In the rows, 128 means zero.
First come named moves, each a turn or a mirror, each shown by rows before and after it. For each pair of rows after them, which moves, in which order, take the first row to the second? The first pair is done for you.
j_810 (before -> after):
[174 126 140 118  76 100 131 130 153  91 109 143 108 114 150  73]  ->  [170 125 150 110  85  94 144 134 143  95 116 132 125  97 157  67]
[120 162 137 138 135 109 134 110 101 127 134 127 137 135 149 165]  ->  [131 162 127 141 122 111 121 114 107 129 125 138 120 146 142 172]
[135 166 134 125 110 130 157 125 157 102 121  85 154 119 134 103]  ->  [147 165 119 132  90 133 131 129 171  99 108  95 133 140 119 117]
[114 125 115 122 124 129 113 133 142 142 110 131  95 173 100 148]  ->  [ 97 134 142 108 171 118 157 129 118 148 141 108 144 119 130 125]
j_279 (before -> after):
[103 115 115 143 118 126 126 112 126 133  91 163 121 103 128 141]  ->  [109 108 110 135 106 135 138  97 134 130  91 153 124  97 140 134]
[110  98 130 115 146 129 142 129  71 122 119 150  97 133 165 141]  ->  [112 102 130 115 149 132 144 128  69 122 123 149  97 134 165 143]
[148 102  85  95  91 149 137  86 135 132 130 116  87 139 160  67]  ->  [113 123 134 101 150 115 165 124  95 139 156 107 157  79 145  56]
[101  97 140 133 129 105 117 148  86 132 122 165 116  95 133 143]  ->  [122  87 119 127 103 124 111 123  99 127 111 164  85 123 142 141]
j_517 (before -> after):
[134  99  82 128 158 140  89 117 134 133 105 126  95 160 142 113]  ->  [148 112  91 132 131 144  97 121 157 112  93 113  94 151 144  98]
[145 144 108 122 138 162  69 104 178 106 151  93 141 187 125 116]  ->  [141 139 105 116 155 162  76  90 168 111 163  90 144 179 145 111]
[131 157 112 150 140 119 130  80 146 132 123 106 171 135 157 129]  ->  [124 159 110 165 148 110 102  99 138 143 120 126 156 155 126 147]
[118 101 140 114 123 131 152 120 107 117 126 124 130  99 150 124]  ->  [111 101 140 137 126 113 116 146 104 123 117 151 116 124 106 149]

Each pair is 2 to 4 moves apart.
[157 113 117 128  50 154 151 131 166  93  84 124  95 135 134 130]  ->  [152 113 119 140  57 143 129 155 159  99  73 139  89 146 102 142] -> j_279 j_279 j_810 j_279
[143 152 156 126  97 142 180  98 170 120  90 135 169 100 144  82]  ->  [114 129 145 103 155 134 173  72 124 158 123 144 174  98 182  99] -> j_517 j_517 j_517
[ 39 142 191 153 172  37  89 173  51 143 168 165 153  94  58 184]  ->  [134 117 125  64  47 158 191  31 143  85 151  70 108  83 231  94] -> j_279 j_517 j_810
[158 156 113 142 155 122 144 153 146  78  97 134 150 182  66  97]  ->  [160 121  68 102 169 151 145  89 124 111 117 130 126 197 142  98] -> j_517 j_810 j_517
[164 100  92 115  78 154  98 118 159 125  97 157  90 183 147 126]  ->  [135 105 108 141 127 118  62 158 128 145 108 180 107 189 101 158] -> j_517 j_810 j_517
[147 146 145 125 114 128 152 126 140 112 130 107 168 104 130 112]  ->  [152 118 105 120  99 142 104 103 144 127 119 133 110 164 126 142] -> j_810 j_517 j_810 j_517
[114 148 160 142 138 149 120 203 127 102 152 156 157 105  99 118]  ->  [108 126 135 135 157 148  88 183 103 133 157 179 132 134 101 142] -> j_810 j_517 j_517 j_810
[100 150 153 125 138 105 162 146 161 108  99 165 162  80 122 104]  ->  [103 103 101  88 146 133 145  81 141 138 115 176 123 112 175 118] -> j_279 j_279 j_517
[133  85 101 134  68 101 121 175 179 108  86 203  65 158  86 130]  ->  [111 116 167 121 108  87 206 192 156  94 121 154 165  58 120  77] -> j_810 j_517 j_517
[145 142 137 135  98 124 121 150 150 117 123 140 118 123 102 125]  ->  [132 130 124 134 120 119 100 142 131 135 134 155 108 140 101 142] -> j_810 j_517 j_810
[148 170 144 161 101 164 155 132 160  91  94  77 153 109 137 127]  ->  [116 171 166 173 156 130 140 164 129 110 113  94 177  99 109 144] -> j_517 j_517 j_810
[135 153 131 167 140  93 159 189 138 112 130 112 169 104 115 105]  ->  [119 104  77 146 172 106 101 144 101 155 144 154 111 165 132 154] -> j_517 j_810 j_517 j_517
[153 126  62  88  93 193  83  61 192 150 119 121  98 220 178 129]  ->  [ 75 160 172 104 209 116 152 139 114 164 177  96 242  84 162 102] -> j_279 j_279 j_517 j_517
[104 117 147 146 146  97 122 162  89 129 123 131 143  99 126 124]  ->  [107  95 120 136 152 107 107 139  83 144 130 141 123 121 144 138] -> j_810 j_517 j_517
[133 126 128 194  80 104 129 165 157 139 108 160 133 153  71 109]  ->  [138 127 116 186  71 111 129 156 163 139 103 155 126 158  78 107] -> j_279 j_279 j_279 j_279
[158 163 150 141  33 145 177 141 165  79  73  98 148  75 107  87]  ->  [154 131  98 151  34 146  95 135 158 114  61 155  70 163  68 148] -> j_279 j_517 j_517 j_279
[149 154 101 127 115 142 151 135 173 118 123  86 136 140 110 106]  ->  [142 160 111 131 128 130 156 146 164 121 130  85 147 128 104 104] -> j_279 j_810 j_279 j_810
[140  99 109 114  89 151 138 130 120 127 109 145  82 121 154 130]  ->  [124 115 128 140 105 126 113 168 114 127 102 158  91 125 108 149] -> j_517 j_810 j_517
[ 81  98 130 115 136 109 117 141  60 147 139 118 138  73 171 137]  ->  [121 113 120 113  70 139 149 131 108 109 112  89 128  71 190 109] -> j_810 j_517 j_810
[136 144 135 153 151 119 114 112 125 146 128 142 136 159 104 162]  ->  [143 158 149 158 146 110 127 124 137 136 128 128 151 147  93 151] -> j_810 j_517 j_517 j_517
[152 121 140 133  67 134 153 121 101  87  76 123 137  68 154 124]  ->  [144 101 128 114  96 139 149  94  79 109  96 122 133  66 185 133] -> j_810 j_517 j_517 j_517
